In the data rows, 128 means zero.
Here are some points:
[216 183  94 113 186 153  99 104 157 128 153  91 118  67 145 173]
[129 134 118 104 137 134 133 130 166  93 139 138 132 105 144 169]
[149 202 165 141 133  77  92 101 133 142 150 120 115 124 127 125]
[184 188  86 111 174 152  96 102 165 116 169 109 138  96 133 190]
[115 143 194 121 122  38 108 112 159 126  98 149 128  99 130 137]
[103  77 150 128 122  29 151  73 193  81 146 185 174  42  94 179]
[104  63  42 136  89 234 164 157  30 157 144  92 141 219 107  69]
[175 236 122 111 180 151  87 141 130 139 140 103  81 133 165 122]
[190 135  89 143 202 179 134 107 159 115 156 142 122 102 160 123]
[148  72  99 161 118 132 172  89 144 112 145 149 172  80 109 157]
[146  67 151 153 159  65 163  77 234  68 137 198 172  26 125 176]
[121  71 102 141 140 140 165 121 140 112 136 161 144 112 136 117]
[166 145  93 138 173 187 134 139 132 145 134 118 118 123 144 125]
[164 185 154 100 148  92  97 103 166 102 115 126 113  72 145 170]
[ 61  64 145 145  72 141 156 173  64 159  77 124 129 210 121  69]
[104  73 136 150 100  78 168 110 151 123 133 153 161  98 105 151]
[121  84 117 137 147 109 156 124 160 114 113 167 147 109 138 138]
[212 188 122 127 183 105  89  79 178 113 157 108 123  63 155 188]
[132 171 122 112 138 171  90 155  79 167 129  74 105 177 126  96]
[184 129 105 129 166 167 112 120 127 134 124 102 123 113 145 138]
[120  96 111 137 105 115 166 116 133 118 159 151 160 110 101 139]
[126  41  95 164 112 211 151 145  61 141 128 101 152 160  94  95]
[ 94 151 153 113 147 157 117 164 112 140  82 119  88 157 150  90]
[118 150 140 121 147 144 118 135 122 137 128 122 105 125 134 116]
[159 199  94 128 148 204  99 144  72 161 150  81  94 188 146 104]
[108  84 165 150 110  62 143 106 153 113 128 163 154  83  95 143]
[127 164 189 114 147  30 109 113 194 114 105 171 118  91 152 137]
[146 170 139 101 150  65 139 100 227  75 159 182 145  61 135 194]
[145 122  63 138 127 243 140 161  79 153 144  90 118 180 118 102]
[176  77  24 170 148 199 188 102 113 134 179 126 159 115 122 120]
[ 80 132 147 127 103  65 143 112 143 111 149 174 125 143 115 111]
[140  29  60 167 126 128 215  86 166  98 136 165 190  66 116 159]
[140 142 152 134 138 119 121 128 135 136 128 122 120 114 127 114]
[ 70 136 227 113  93  69 101 158 122 131 100 149 103 158 117  96]
[140 134 105 138 161 164 153 151 143 133 124 140 118 147 152 111]
[113 105 154 143 101 114 126 139  95 152  94 113 122 142 124 113]
[ 96  88 197 139  91  29 141 111 182 104  90 176 158  99 129 153]
[118  64 106 138 101  90 181 105 150 116 115 160 154  99 122 137]
[153 192 154 109 173  81 108 119 201 104 113 138 113  55 165 178]
[ 64  98 173 128  58 105 126 166  77 163  87 111 114 180 113  88]
[ 78 124 114 122  73 149 143 159  58 168 129 101 127 201 108  92]
[126  67 116 160 107  91 178  97 183 109 165 171 192  93  96 175]
[167 156 117 122 176  96 114  95 189 100 144 140 128  69 158 179]
Here are 12 more points, each followed by its number:
[ 93  94  97 152  67 188 149 159  39 166 130 101 132 231 111  82] 0
[122 112 131 112 135  72 153 112 196  89 125 185 155  70 120 164] 1
[181 148  87 104 177 168  90  89 156  76 164 131 159  93 133 206] 2
[ 98  67 121 148  70 168 148 162  55 164 112  96 139 197  99  78] 3
[110  52  76 138  83 186 159 135 100 106 152 130 168 153  95 138] 4
[173 215 111 118 179 187  88 146  84 168 123  77  71 155 161  87] 5
[ 87 147 183  98  84 104  87 150 100 121  94 130 107 176 119 122] 6
[ 86 114 194 133  90  82 111 144 101 143  91 119 113 156 119  98] 7
[120 214 137 110 163 109 109 131 125 119 162 136 104 149 147 118] 8
[174 182  79 125 181 147 147 101 188 106 196 157 125  89 155 157] 9
[126  99  73 136  88 226 130 155  39 153 152  89 133 214 105  95] 10
[111 170 182  88 127  67 103 130 172 115 116 152 104 118 136 125] 11
Which of these numbered points is nearest to each point below, ignoring the 3 directions in which the first points spread most? Its number follows each.
[122 136 125 115 120 123 130 139 116 135 134 130 115 146 134 103] > 11
[ 93  29  32 151 110 249 193 168  52 145 119 122 155 197 108  85] > 1
[ 50 137 225  87  77  18  62 115 126  82 102 140 125 125  94 161] > 2
[139 155 141 107 130  86 102 104 170  81 156 146 142  85 121 187] > 4
[119 104 120 132 127 131 124 110 120 109 125 130 141 127 129 145] > 6
[137 255 199  95 164  83  50 148 138 154  90 114  57 147 175 101] > 5
[130 137 124 140 141 140 133 143 116 149 128 131 110 139 133  80] > 5
[ 63 138 191  92  74  55  98 152 116 128  93 122 125 183 120 136] > 4
[ 98 129 191 126 113  69 100 121 128 130 116 123 116 111 115 117] > 7
[116 187 189  94 137  60  79 125 176 119 115 139  96 114 156 149] > 11
[171 136  94 160 186 175 152 115 158 123 152 144 125  99 147 136] > 5
[ 57 110 176 124  63  44 134 130 107 138 109 145 129 155 109  98] > 0
Here are 12 other points, each followed by its number:
[102 130 128 134 104 145 132 151  84 162 120 104 102 168 140  92] 0
[144 166 151 106 163  70 118 117 203 108 141 173 125  74 142 159] 1
[119 179 163 105 113  92  89 129 122 128 109 105 104 143 143 137] 2
[ 73 195 204  93 103 114  65 187  53 172  60  92  70 225 148  53] 3
[102  73 157 144  71  75 165 116 159 133 136 142 164 104  86 148] 4
[110 175 138 126 125 160 119 191  76 167  88  95  83 207 162  74] 5
[172 128  54 150 164 185 139 123  96 147 172  97 139 150 139 121] 6
[111  87 136 129 114 133 137 126 111 120 127 144 138 134 118 114] 7
[149  71  87 166 136 142 177 111 142 130 144 142 155  89 112 128] 8
[ 75   0 100 154  58  86 209 109 121 115 109 171 192 104  90 136] 9
[130  72 113 163 155  75 177  78 219  71 149 201 172  37 113 177] 10
[170 160  52 119 183 253 112 140  90 120 165 107 112 164 141 115] 11
Which of these numbered points is nearest to each point below, ignoring the 3 directions in which the first points spread most? Its number follows each.
[108 112 129 139 109 104 156 123 124 134 126 131 131 125 132 127] > 0
[ 84  44 117 128  98 109 173 127 141 106 108 157 175 122 113 140] > 3
[126   0  86 155 121 143 211 113 167  98 122 166 185  83 104 149] > 3
[155 185  85 116 171 192 129 162 109 163 125  96  96 152 159 102] > 5
[124 164 144 134 120 121 108 123  92 159 138 110 104 157 117  90] > 6
[182 210 100 125 181 131 110 105 157 124 151 121 105  90 162 152] > 0
[156 185  82 100 167 224 113 166  96 135 102 101  88 164 176 115] > 5
[107   0 123 177  96 117 192  94 148  94 139 165 191  83  83 145] > 7
[117 137 181 111 113  22 114 104 191  81 113 165 147  83 134 179] > 2
[110 145 147 130 117  51 135 111 158 118 136 159 129 100 121 137] > 6
[141  68 117 162 130 147 156 116 120 136 112 124 137 100 119 113] > 8
[123 109 137 110 126  95 128 112 172  83 135 173 147 100 141 163] > 11
